rotation ticks, each row followed by its count of ticks
The counts run from 0 to 677.
[-12 -21 -29  20 -21  31  -8 -38 -16  -4  -1  12  15  -1  25   8  -7  26
  14   5   1  26  -3 -35 -21 -16 -32 -18 -12  -2 -15 -17  -6  21  18 -24
  16  -2   1   4 -17  29 -10]
270
[ -8  -9  13  10  17 -17 -15 -16  -3   5  23 -11   8  -4  23   3 -21  11
   5  15  14   2  -9  27  28  12 -35   8 -17 -12 -12  17 -27  20  10 -42
  27  -8   1 -23 -14  37   8]
28
[-24 -18  10  20   7   8 -12  -8   4 -25  41  36  47  33  17  -8   8  11
  20  36  17  -4   7  -3  22  15  15  -8   6  -4  12   7  -4  -6 -23 -18
  -4  21 -21  -6 -30   8  13]
379
[ -9 -34   7  16   6   7  -7  -9   2  -9   5   8  47  25   7  23 -16  11
  10   7   1 -17  19   7  11   1  16  11  21 -42  -3  10 -32  10  22   0
   3  15 -22   7  26  21   6]
101
[  6 -33   1  -6  -3  11  10 -37 -51 -12  31 -11   1  21  44  -8   8   1
 -37   6  41 -14  13  -8   6 -20  -4  -3  -2   5  -5  -3   9  10   9   2
  17 -16   4   0   2  33   8]
210
[  2 -27 -25  28   7  11 -11 -24  -7 -10 -17 -16  25   1   1  21  -6  10
 -18 -45 -18 -30  13  14   9  26   6   5  13 -43  -2 -15  10  16  -3   5
  16   4 -14  14 -13  10  15]
15
[-15 -24 -13  28   0  19  10 -13  -3 -21 -14  -8   0 -12  13  12 -27 -10
  -3 -26   8   5   0 -26  -8  12  19 -21  42 -15  -8 -13  18  20  27  -6
  16  -1   7   9  21  25  22]
477
[-13  11  14  28   9  16  -3 -50  -8  -3   0  -6  24  12   6  19 -35   4
  12  -4  -6 -21  -6 -11  17   9 -16 -14  -5 -10   9 -11 -14   5   2 -36
  17 -50 -11 -10 -36  13 -10]
222
[  6 -32 -14  21  -3  14 -28  11 -16   5 -26 -18  -8  -7  30  -1  -6  20
  -1  10  27 -15  17   3  23  24  -7 -15  13  -2 -15   0  18  17   6   2
  -5   7   0  -7   9  28  47]
671
[  8 -36  -4   4 -30  35   9 -11 -38  11 -28 -18  21  17  25  14  -5  -2
   2  21  17 -13  12 -15  13   2 -27  -7  19  -9 -15 -14   2   4   4   7
   2 -13  -5 -30   7  17   8]
463
[-15   1 -15  -6  24 -19 -13   9   4  -6  -5  -4 -19  -7  30   5 -20  24
  -6  -4  21  -9  13  20  45  18  30 -19  15 -11  -7  22   2   5   8 -24
   1 -17 -11  -3  -4  42  28]
585
[-24  -4 -11   3  30  -1   9  13  -5 -18   5 -15  -4 -15  20  23  -7   9
   3   9  31  -1   0  20  34  26   8   2  30 -25 -22  12   6   1  -2 -26
  22 -24  11 -12   5  38  19]
451
[ -7 -14  15  -8  24 -25  -1 -22   0  12  23  -5  -3   6   3  -1 -29  10
   5   0  11 -11  -4   4  24  15   5  17  -5 -31  13  -1 -30  28  33 -38
  31  -1 -10 -11   3  35  -5]
435
[-17   8  41  12  22 -34 -12 -10 -24  10   8  -7   1 -11   3  -1 -31 -17
 -19  17   4 -17  -1  -1  18  40 -13   2 -13  -4   2  21  -6  15 -12 -37
  10 -21   8  -5 -20  28   2]
227
[-11  -3  -4  23  19  12  24 -21   5  -9  12   5   9 -14  -9  -4 -18  -9
 -22  -4 -14  -4 -19 -35   9  -6 -20 -18   9  16  39 -42  -7  41 -11 -34
   2 -14 -13  -8  -8   6   5]
207
[ -7 -46 -11   0  16 -12  -1  18 -19   3 -13  -1  -4  -1  23 -20 -25  19
 -22  -1  14  -4  18  -7  19  27 -14 -18  50 -23 -30   5  19  -2 -14  18
 -22 -21   6  -6  -2  10   6]
392
[-21   1  -6 -15   6 -13   9 -12   8  -9 -13   6   7 -11  25  15 -47  32
  21 -12  20  10 -18   1  13   9  15   1   4 -15 -24   4   1  17  -2 -36
  22 -27   7 -19 -16  28 -14]
237
[-17 -12  18 -13  35 -32   5 -14 -38  13  15  12 -16  -9   2   2 -22  -2
 -18  -5   7   3   1  -6  15  46  10   0   9 -22   3   0 -17   8   0 -36
  16  -6  -7   8 -17  42 -13]
634
[ -9 -38   2  -2  25 -27 -10   0  -2  -9   2  -8   4  -7  21   9 -40   4
 -20  -5  31  -3 -26   7  28   6 -27 -14  21 -28 -24   8   3  18  -5   8
   9  -6  20 -16  17  11  28]
322
[  4 -10  11  -6   4  -7  -5 -12  15 -12  15 -19   2  23   9   0 -15  30
  -5  -3  10 -16   9   3  54  -7  -6 -22   9  15  26  19   0  13  -5 -34
   3  -3 -13  -7   2  27  45]
584
[-48 -25   2   5  23  -1 -12   5 -20   3   4   5  19  -1  18  20 -15   2
 -20  19  27  -3  10 -25  15  32  -1   9  29 -22 -18  -5  -3  -5  -6  32
   5   4  27  18   9   8  10]
467
[-37  -6 -19  14  21  11 -18  -9  -8 -25  18  23  -7 -11  32  -8  15   2
 -13  -2  29   5 -10 -14 -11  13  20 -25  18 -16 -18  -9  11  24  37  -6
   3  -2   5  11 -27  25  14]
204
[ -5 -18 -24  19  12  -5  -4 -14 -10 -23   7  -4  -9   6  38 -19  -8   7
 -26 -18  11 -26  20   3  12  13  37 -21  -3  -3   0  -7  35  28  -3   8
  -6 -28  -5  18  -8  20  38]
10
[-29 -24  -8  10  26  11   8   0  22 -20   1  13  11  12  -2   6  -2  43
   1 -18  13   6  11  14  24 -18  -6   5  26 -26  -1  -7 -19  -1 -20 -34
 -10  -7  -9   4 -25  30 -11]
445
[ -5 -44  23  12 -10  -6 -11  12  15  -5  10   5  25  35  13 -12 -27  33
   1  33  15 -17  23  -8  37   7   4   9   7  -4  18  -6 -14  19 -20  17
 -12  22   3   7   8   3  17]
106
[ -8 -36  11 -18  -5   0  -4 -33 -15 -10  29  17  23   9  38   2 -11   3
 -18   1  36  -4  -2  -8 -25 -28  20 -17 -28 -12 -10   8  12  22  20 -10
  27 -17  -8   5  -3  35  -3]
76
[-12 -14  -2  12  11   9  -1 -17   0  -2 -39  -7  -2  -1   7  -7 -16  11
  -1 -20  10 -19  -2  11  -2  36   0  -6  -5 -30 -30 -19  37   9 -12 -27
  11 -39   3  -3 -36  30   6]
645
[ 11 -19  -2  -2 -29  -3  -3   4 -29   4   6  10  15  11  50 -20 -14  30
  15  17  19  -4  20   4  16  38  -8   1  -6   3 -21   2  24  26  -6 -10
   3   6 -16 -23 -10  19  10]
592
[ -8 -28  19   6  -5 -15 -23  14  16  -4 -22   6 -18  31  -6  -4 -28  34
   6  22  14 -24 -21  -4  38 -14   7   8   3 -21  17 -10 -17  33   4 -20
 -14   6  -4 -16  -8  26  22]
241
[-25  -6   3  19  16  -2 -18 -27  20 -12 -14  10  -4  12   1  17 -37  36
  14 -23  11  -8 -17   2  13  -7  10   1   8 -28  -6 -11  -5  10  10 -32
  13 -17  -7   5 -36  24  -4]
644
[-25 -21 -27  28  24  14   9   4   5 -28  22  10  15   4  31  12 -10 -11
  12 -10  16   7   1  -5  -8   8  39 -22  47 -18 -17  -6   2  20  24   3
   1 -15  13  -6  17  13  23]
611
[-30  -4   2  -7   2 -30 -10 -23 -25  -1   8   7  24 -24   2   6 -24  -4
 -31 -14 -18 -14  -8 -27  -6  24  -7  -8  12 -36 -14  13 -15  19  11 -22
  10 -23  -8  -5 -15  17 -34]
635
[-11   4  19  10   0 -23 -19  -2  -6  13   2   2 -20 -13   1 -20 -11   3
 -23  17  -2 -15  -6   0  14  14   0   0 -15 -14  -1   1  -5  46 -10 -44
  -4 -37   6 -11 -23  33   2]
361
[-16 -10  -9  29  23  13   1  -6  16 -10 -14 -15  -3  -8  -6  34 -29  21
  21  -2   7   8   3   2  31  22 -14  -5  25 -12   9 -13 -31  17  28 -33
  17  -7  -6  -6  23  40  20]
182
[-47   9   0   3  10  -3   4 -20 -13 -19  18  14  40 -15  22  22 -20   0
 -38  -3  -8  -5  -1  -9  11  11   9  -3   2  -4  -8  13 -10  -4 -39 -23
   7 -36   5   1 -31  11 -21]
292
[-27 -24   6  12  33  14  -1 -11   2  -9   0  21  25   9   8  -3  11  -2
 -10  -3  10 -15   4  -4 -14  38  48   7  22 -37   4 -13  23   8  -2   0
  15   6 -26  23 -20  14  15]
85
[  8 -23 -13  27 -28  37  16   2 -26  -4  -6   7  32  -1  28  13  -9   5
  21  -4   5  30  12 -15 -19  34 -18   5  16   5 -24 -10   4  25  -1 -26
  17  20  -9 -12   4  24   4]
190
[-29 -13 -26  18  14  16  10  -5  15 -21   3   8   0 -13  27  -1 -34  16
 -15 -35  -1  -2   6 -30 -10   3  20  -9  22   6   7 -30  22  45  -7 -12
   8   0   8  19   3   1  10]
278
[-29  -8   1   3   7 -10 -24 -21   6   7  33 -12  35  11  10  13 -21   7
 -15  -1 -19 -46  -2 -19  38  15   2  -7  15 -29  13  23   8  31   1   8
  20  20   5  10  -1  -8  20]
20
[-29 -11   4  -1  10 -12  -2   8  17  10 -21  20 -17  -7  22 -22 -27  40
   2   7   3  -7   5 -15  31  24  -7 -17  25 -16 -12   3  21  -2  -6 -16
 -20 -35  -3 -20 -28  14  -2]
312
[-23  -3  -3 -21  27  -9   5 -20 -10 -12  27   3   8  15  29  14 -16  27
  -4  -1  27  -8  -6  30  35   0  20  -1   9 -18 -20   6   1   8  -8 -21
  19 -38   7 -13 -13  28 -10]
371
[-17 -15 -14  16  10  -3   9 -31  16  -2  14  20  26 -13  -4  23 -21  -3
 -14   1 -22  15 -14 -34  10  -2 -18 -31  12  -6  15 -20 -42  23   2 -18
  -4 -13  -8  -5   9  12  -1]
341
[ -9 -28  19  -2   9  10  -8 -40 -19  23  22 -13  12  24  -3  13   5   3
 -19  22  13  -8   0  -3   4  -4 -10  15  -6 -37  -7   3 -27  16  17 -21
  22 -14  13  21 -14  41 -12]
355
